Some points, one per row:
-1|-27|-3|17|12|26|20|2|-30|-2|-18|-11
32|18|-7|1|-4|22|32|7|22|-65|29|-22
-1|-6|3|6|1|8|-10|7|5|-24|11|23
28|-6|13|10|33|6|23|8|-15|35|-86|0
-3|-37|-11|17|10|25|7|24|-17|-40|-16|-11
-13|-14|2|-11|0|-20|8|-32|-10|34|10|-18
-17|15|6|-17|-10|-36|-13|-54|-6|28|20|26
-4|-15|-4|-12|-5|-20|-5|-10|8|-19|6|-8
-14|30|-8|11|-25|35|-32|30|-13|3|-1|20
1|-9|3|5|13|3|13|-17|-15|-5|-6|5
-9|18|-4|24|-12|54|-4|47|-20|29|-8|-10
-12|-29|2|0|8|0|15|-3|-12|23|3|-32
19|19|-4|-12|-7|6|42|-14|14|-9|37|-40
-3|-26|-3|7|7|11|14|-6|-25|-2|-17|-16
-31|7|-10|11|-24|49|-13|38|-35|41|-8|-27
45|35|0|5|6|22|46|-10|24|-49|29|5
-7|-6|3|-3|6|-8|13|-35|-20|31|0|-6
-9|8|-2|8|-2|0|-28|-16|-5|-34|13|57
-14|68|10|-14|-32|-10|-46|20|43|34|49|32
43|20|20|7|35|-13|5|13|27|-9|-56|42
32|3|9|3|26|-13|-5|27|26|-15|-61|22
13|-7|-4|-32|-2|-66|-32|24|56|-4|-36|-20
-18|1|-22|11|-25|46|-29|66|-9|-23|-13|-26
53|20|22|18|41|6|20|19|17|-7|-65|42
-5|-14|-10|-25|-13|-41|-18|-6|29|-34|13|-13
-11|13|7|4|-3|-5|-27|-12|4|-25|19|49
-7|-24|-9|-2|1|-7|2|-2|-6|-6|0|-19
-5|-10|-5|16|1|15|-14|5|-14|-47|-3|39
-13|29|11|9|-7|-4|-31|-27|-8|-12|28|76
-4|23|8|-10|2|-32|-37|-15|1|23|-48|41
-18|-17|0|-8|1|-12|6|-15|-6|22|13|-18
Then 10 other points, each followed by its number:
6|-5|11|13|18|9|26|-16|-10|28|9|5 0
7|-2|-1|-12|-1|-29|-4|-11|25|-34|15|9 1
-5|-32|3|7|11|11|23|-4|-23|29|-8|-33 2
-15|-6|5|4|0|3|-2|-25|-27|18|3|13 3
-13|13|7|0|2|-12|-5|-46|-28|29|9|35 4
-9|5|13|-2|5|-8|8|-30|-8|35|22|13 5
-2|-44|-14|-31|-4|-53|-28|54|52|-7|-38|-62 6
23|33|-7|-9|-13|8|22|-16|15|-46|35|-4 7
5|-15|1|-2|9|-2|15|-6|5|-4|6|-10 8
7|-6|10|-8|11|-15|29|-26|1|39|7|-15 9
Which of these numbered points is nearest to each point below, looking only along the 5 directions in which the first points spread most? Its number follows each.
-34|-55|-16|-12|-8|-23|-11|-20|-24|3|1|-29 > 9
-8|27|-11|-8|-28|6|-37|44|37|-16|20|-7 > 1
-15|3|-5|0|-10|-8|-31|-17|-4|-40|12|44 > 1
-3|-36|-3|0|7|6|25|5|-15|20|-9|-44 > 2
14|-15|8|-17|14|-32|-7|36|41|28|-40|-29 > 6
0|17|10|10|6|-2|0|-21|-2|0|16|42 > 4
Here are 10 other points, each followed by its number:
-12|-21|0|-6|-2|-10|3|-8|-6|10|10|-18 0
-3|33|-5|6|-16|29|-8|37|3|27|5|-12 1
-16|44|2|21|-21|51|-24|21|-37|28|-4|32 2
-3|-24|-5|9|8|14|6|2|-13|-16|-9|-6 3
-9|-15|-5|-15|-4|-25|-5|-22|-3|-1|2|-17 4
-7|-43|-15|14|0|19|-9|29|-7|-54|-6|-10 5
1|-12|5|11|11|11|10|-6|-17|-11|-7|12 6
42|22|29|0|41|-16|34|-7|12|70|-58|8 7
19|22|19|-15|18|-36|-6|-4|25|53|-33|14 8
31|0|12|2|25|-13|-2|31|29|4|-56|6 9
The same question for these:
28|6|7|5|19|-12|-14|33|25|-19|-55|24 > 9
27|8|11|22|26|10|-12|23|1|-20|-69|49 > 9
44|18|-3|8|10|34|57|8|16|-39|20|-27 > 5
34|23|-3|2|-1|20|38|-2|15|-52|24|-10 > 5
-4|22|0|16|-11|44|4|46|-5|40|-6|-24 > 1
3|-2|9|13|17|7|17|-19|-18|17|5|14 > 6
